Where one turn sends some rows of the set: a few examples, then the rows asked:
gif: [-14.7 -22.7  21.8  -0.7   1.1  11.2  -7.7  10.7 -13.2 -19.1 -13.4   6.0]
Rokon: [  4.7 -18.5 -11.1 -14.5  -5.9   2.3   2.0   2.6  -1.0  38.7   8.9   8.5]
Vis: [ 19.9  19.0   7.6   8.8 -11.2  -8.7   1.3 -15.9   1.6  11.2  13.5  14.3]
gok: [-2.1 16.2  9.9  9.7  6.9  1.5  7.6 12.1  0.3 -6.2 38.7 -4.3]
zap: [  9.0  -8.3  18.6   7.3 -18.7  -8.8   1.0  21.3  -4.6 -25.4  -6.6   3.0]
vifu: [  4.8 -26.0  -0.1   0.1  11.4  -7.1   6.7  15.7   7.0  28.1 -21.2  -4.8]
fud: [  6.5 -10.6  20.2   3.8 -19.7  -8.6   1.0  25.6  -5.2 -22.3  -5.9   5.2]
fose: [ -5.7 -20.5  14.6  14.8   3.9  10.1  -1.8  -0.3 -10.3 -27.1 -10.1   4.4]
luki: [-14.3 -17.7  19.2   8.0   2.3   9.0  -8.7   4.2 -10.1 -25.2  -8.9  -3.0]
tuv: [  5.3  -4.1 -23.6  27.8  -0.7   0.7  24.1   5.9   2.5  -1.5   0.9  -7.4]
Sile: [-12.9  13.3  19.6  -6.5   4.8   1.8   1.8  25.1  -1.4   2.9  35.1   0.4]
mig: [ -9.5  -1.8 -13.0   6.7  -3.2   2.5  11.4 -32.5   2.0  17.5   0.6  13.3]
Dad: [ -0.1  25.6  14.5   3.7 -11.5 -13.4 -12.0 -14.4   6.1   9.3  15.7  -3.2]
Kod: [-25.8   3.3  -8.7  19.5   0.1  -9.5   0.4   9.5   6.7  -4.5   5.9 -27.3]
dapom: [-11.6  -5.3  -8.8   3.1  -4.3  -9.9  -7.2 -18.3  10.7  17.8  23.1 -23.9]
Nilu: [11.0  9.7  8.1  6.2  6.0  9.0 17.9 15.7 -3.3 -0.5 33.5 11.4]
zagoz: [ 15.4  13.3  14.0 -10.0 -15.0  -2.3  -3.0  -0.5  -2.3  26.4   5.8  23.1]
Did: [-33.3  -0.4   0.0 -14.3  -5.3   0.4  -6.2 -14.3   2.2  28.1  -1.6   6.5]
Gek: [ -7.1 -14.6  -2.5  16.5  14.2 -16.2   0.8   1.7  14.6   8.3 -11.4 -26.7]
kav: [ 2.5  7.0 13.5 -8.4  2.7  9.5 10.7 28.6 -3.6  8.6 30.0 14.9]
zave: [-13.1  -7.4  -7.1 -10.2  -5.8   8.2   7.7 -15.5  -1.0  29.3  -5.9  24.2]
zolud: [  2.1  -7.8  22.0   3.6 -19.1 -11.8  -2.8  26.6  -3.9 -22.4  -6.7   0.4]
kilag: [-16.5 -19.3   4.6  -2.2  12.6 -13.6  -6.6  16.7   9.6  22.5 -16.3 -22.7]
vak: [  2.7  -7.0  21.3   9.0 -19.0 -11.7  -0.5  22.8  -1.0 -26.9  -4.6   0.2]
Bipi: [ 11.5 -24.1  -7.5  16.8  13.5  -9.5  11.9   2.4   8.0  16.5 -16.3 -11.8]
zasel: [-30.9  -3.8  -0.7  -7.6  -3.3  -0.6  -4.3  35.6  -0.7  17.1  -5.4  -9.1]
zekoz: [-20.0 -10.5  -0.8 -18.6  -7.4  -5.9 -14.4   1.2   4.6  35.1  16.0 -13.2]
pom: [ -2.8 -23.7  16.3   4.6   2.5  13.3   0.7   6.8 -13.9 -20.4 -14.1  12.0]
fizol: [ 12.6 -13.5 -18.2   6.0  -5.9  -2.4   9.7 -18.4   6.3  22.8  17.2  -4.6]
vup: [ -4.4  19.5  23.0 -13.0 -13.7  -9.5 -16.8   0.4   2.1  23.4  10.5   6.4]
Mudo: [-27.0   4.9  -5.6  -0.1  -3.3  -4.9  -3.0 -28.8   9.1  12.8   4.2  -1.7]
Kibu: [  0.7 -14.1 -14.5   3.0  -4.0   7.8  17.6  29.9  -6.8  21.9 -10.3  11.8]

gif goes to pom
gok goes to Sile
fizol goes to dapom
And these:
Kibu goes to tuv
vak goes to zolud
kilag goes to vifu
Dad goes to vup
mig goes to Mudo

